One vector is turned by the same rotation once a step. Each row is the vector after some number of steps, and that number follows the row.
The counts run from 0 to 58.
-4.78,-1.09,+2.65,-1.03,-0.14,-2.51,-2.08,-1.95,-2.47,-5.27,-1.18,-3.05,+0.15,-0.52	55
+1.91,+3.63,-3.99,+0.27,-1.59,+0.47,-3.01,+1.14,-0.39,-0.08,-0.36,+4.33,+3.15,+0.32	14
+0.43,-2.40,-1.50,+0.23,-2.20,+1.50,-0.46,-2.36,-0.63,+4.27,+1.88,-5.46,-0.69,+0.53	19
+0.49,+0.73,+1.12,-1.47,-2.89,+5.01,+2.04,-1.99,-2.34,+1.84,-2.16,+0.04,-2.48,-1.48	49
+0.96,-3.34,-0.12,+2.89,-0.61,-3.51,-3.84,-1.40,+1.65,+1.26,-0.12,-2.47,+2.81,+2.38	21
-1.14,+0.10,-2.14,-3.83,+1.65,+0.70,-2.50,-0.67,-0.42,-0.83,-4.55,+0.68,+4.29,+3.74	38
+2.94,+4.16,-3.19,-3.46,-1.93,+0.64,-2.72,+0.44,-2.65,-1.75,-0.19,+2.07,+1.28,+0.92	15
-2.49,-4.18,-0.45,-0.45,+1.72,+2.57,-1.41,-0.60,+0.80,-0.14,-1.12,-4.32,-2.75,-2.43	41
+1.53,-2.82,-1.79,-5.33,+2.83,-0.60,-2.93,-0.24,+2.06,+1.04,+0.27,-1.13,-0.56,+4.69	7
+2.45,+2.39,+2.33,-2.02,-3.28,+1.70,-1.03,+0.85,-4.56,-2.70,-2.10,+3.77,-1.64,-1.42	47
+6.75,-0.45,-2.12,-1.12,+1.65,+1.76,-2.80,+1.63,+0.60,+0.62,+0.87,-0.06,+1.01,-2.02	29
+1.37,+2.38,-2.04,+5.74,-2.47,-0.09,-2.16,+1.74,+0.13,+0.35,-1.26,+4.88,-0.58,-0.15	13
-0.44,+1.18,-2.03,+1.81,-3.02,-0.48,-0.38,-0.66,+1.76,+3.98,-5.55,+1.05,+4.52,+1.38	36
+1.68,-0.75,+3.14,-0.38,-3.47,-0.65,-1.91,-1.99,-4.35,-3.00,+2.34,-1.86,-0.59,-0.39	32
-1.15,-1.97,+0.00,+5.83,-2.23,+1.51,-1.47,+2.20,+0.02,+1.15,+2.27,+0.88,-4.83,-0.69	11
-5.36,+3.31,-0.95,-0.43,-4.88,-0.93,-0.74,+0.34,+0.21,+3.24,-1.47,-1.62,-1.37,-0.08	3
+3.53,-0.14,-2.23,+2.48,-0.57,+4.29,+0.93,-3.48,+0.11,+4.15,-1.14,-4.45,+3.14,-1.21	51
-0.35,-2.03,-1.09,-5.69,+2.98,+3.44,-2.90,-1.36,-0.71,-0.96,-3.42,-0.96,+0.89,+1.34	39
+0.03,+1.32,+2.21,-2.80,-3.64,+3.90,+1.25,-1.34,-4.43,+0.16,-3.60,+2.64,-2.20,-1.02	48
-2.63,-2.32,+1.85,-0.49,-0.07,-2.63,-5.55,+0.20,-0.54,-3.70,-2.71,+2.54,+0.09,+3.98	23
-0.92,-4.17,+1.53,-0.22,+0.98,+1.15,-2.45,-1.86,-1.77,-1.57,+3.65,-0.12,-5.42,+2.87	9
-0.78,+0.21,-0.48,-2.86,-2.65,+2.12,-0.45,-3.30,-1.31,+3.12,+1.88,-5.58,-1.82,-0.55	18
-4.91,-0.45,+0.33,-0.08,-0.35,+3.09,-2.84,+2.33,-0.86,-0.55,-2.99,+3.05,-3.01,+0.69	25
+2.29,+0.80,+2.14,-0.91,-2.40,-1.59,-2.97,+2.17,-3.21,-3.69,-2.98,+4.95,+0.84,-0.53	46
-0.03,-1.88,-3.24,+1.13,-1.25,+4.48,-1.23,+3.04,+1.62,+4.58,-2.95,+0.77,-1.87,-2.32	27
-0.68,-6.20,-0.01,+3.09,+1.24,+2.01,-1.84,+1.79,+0.96,+1.03,+0.64,-3.97,-3.32,-2.44	42
+0.33,+0.23,-1.31,+7.33,-2.51,+0.66,-2.10,+1.33,+0.58,+1.50,+1.05,+3.16,-2.21,-0.93	12
+1.10,-2.53,-0.60,+3.21,-2.33,-1.33,-2.71,-1.71,+1.34,+4.17,+1.09,-5.26,+1.12,+1.70	20
+3.19,-3.29,+0.75,+5.07,+0.25,-1.49,-3.05,+3.65,+1.36,-0.29,-1.89,+0.45,+0.42,-2.11	44
-2.07,-4.07,+1.51,+3.12,+0.60,+1.04,-1.51,-0.26,+0.14,-0.71,+3.65,+0.64,-6.92,+0.22	10
-0.35,+1.74,-3.84,-2.86,-1.18,-1.65,-1.27,+0.80,+3.89,+5.87,-2.26,-1.68,+1.60,+2.24	5
+0.63,-4.00,+0.74,+5.07,+1.36,-1.28,-1.45,+3.24,+0.67,+1.55,-1.04,-2.89,-1.25,-3.10	43
+1.53,-2.99,+1.09,-3.68,+3.07,-0.58,-3.08,-1.44,+0.55,-2.01,+2.24,-0.02,-2.54,+3.37	8
-6.22,-1.44,+2.05,+0.61,-1.83,-1.16,-0.79,+1.77,-1.11,-2.36,-4.63,-2.18,-1.56,-2.42	56
-3.50,-0.53,+0.87,+0.48,-1.18,-0.73,+0.33,+3.11,+0.36,-0.51,-5.42,-1.58,-2.24,-2.96	57
-6.19,-1.67,+1.17,-1.06,-0.62,-0.21,-3.13,+1.09,-1.17,-3.68,-3.34,+2.28,-0.95,+2.80	24
-1.81,+0.39,+1.48,+3.86,-5.65,+0.22,+0.42,-0.70,-2.88,+1.49,-2.15,-1.65,-0.76,-1.28	34
-2.11,-0.95,+0.60,-0.15,-1.36,+0.03,+0.68,+3.71,+1.76,+2.69,-5.89,+0.09,-1.94,-2.16	58
-1.54,-0.38,+2.72,+4.38,-4.45,-0.05,-0.86,-1.74,-4.08,-0.98,+0.25,-2.09,-2.12,-0.79	33
+2.54,-1.61,-0.51,+0.57,+1.22,-2.44,-1.58,-2.35,-0.18,-3.04,-1.30,-3.28,+4.24,+0.97	53
+3.83,-0.93,-2.64,+2.40,+1.40,+0.10,+0.12,-3.25,+0.94,+0.78,-0.82,-4.47,+4.92,-0.26	52
-2.29,+1.71,+0.21,+3.52,-6.21,+0.51,+0.52,-0.70,-0.58,+3.75,-3.59,-1.43,+1.66,+0.02	35
+6.64,-2.19,-0.44,-1.30,+0.68,+0.29,-4.39,-0.49,-1.39,-2.03,+2.14,-0.45,+1.37,-0.73	30
+0.29,+3.92,-1.30,-4.93,-3.09,+2.18,-2.32,-1.76,-2.41,-1.40,+1.36,-0.10,+0.22,-0.10	16
+5.69,-1.17,+0.55,-0.69,-1.65,-0.90,-3.11,-2.57,-3.53,-2.94,+3.00,-2.20,-0.13,+0.07	31
-4.03,-0.78,-0.58,-0.94,-0.43,+5.80,-1.68,+2.56,-0.38,+2.27,-3.00,+1.77,-3.55,-2.10	26
+4.59,-0.92,-4.60,-0.60,+2.26,+3.78,-1.15,+3.01,+3.22,+2.99,-1.98,+0.71,-0.75,-2.21	28
-0.45,+1.72,-1.58,-5.87,-3.18,+3.47,-1.39,-1.36,-2.57,+0.79,+1.31,-2.68,-0.93,-1.43	17
-4.76,+3.27,-0.68,+0.32,-4.41,-0.33,-1.34,+0.03,-1.52,-1.20,+0.59,-0.87,-2.86,-0.03	2
-4.81,+2.85,-1.33,+1.09,-3.06,-1.10,-2.72,-3.23,-2.82,-4.92,+1.96,-0.89,-2.16,+0.53	1
+2.47,-0.53,-2.69,-4.98,+0.21,-0.71,-3.84,+0.12,+4.06,+2.12,-1.21,-0.49,+0.22,+3.03	6
+0.91,+1.61,-2.70,-2.77,-0.74,+0.63,-2.04,-0.93,-0.51,+2.19,-5.50,+0.44,+4.88,+2.45	37
-3.11,-3.52,+0.90,-3.81,+3.32,+3.84,-2.85,-0.90,-0.23,-1.34,-0.99,-3.84,-1.84,-0.05	40
-1.43,-2.63,+0.69,+2.25,-0.02,-4.43,-5.01,-1.39,+0.43,-1.47,-2.49,-0.97,+2.19,+4.46	22
+2.24,-1.46,-1.76,-0.48,-2.99,+6.62,+2.46,-3.00,-1.14,+3.91,-2.14,-2.33,+0.41,-1.37	50
-0.42,-1.40,-0.48,-0.07,+0.58,-2.48,-2.67,-3.51,-1.70,-5.30,-0.67,-3.01,+3.09,+0.37	54
+3.98,-1.58,+0.80,+2.71,-1.27,-3.50,-2.73,+3.96,-1.46,-1.29,-3.00,+3.90,+1.10,+0.14	45
-1.42,+2.46,-1.27,+1.60,-1.75,-1.70,-3.55,-2.95,-2.04,-4.74,+3.67,+0.24,+1.06,+2.48	0
-3.15,+2.17,-3.20,-1.30,-1.76,-1.09,-0.50,+1.58,+2.63,+5.85,-1.04,-1.83,-0.11,+0.30	4
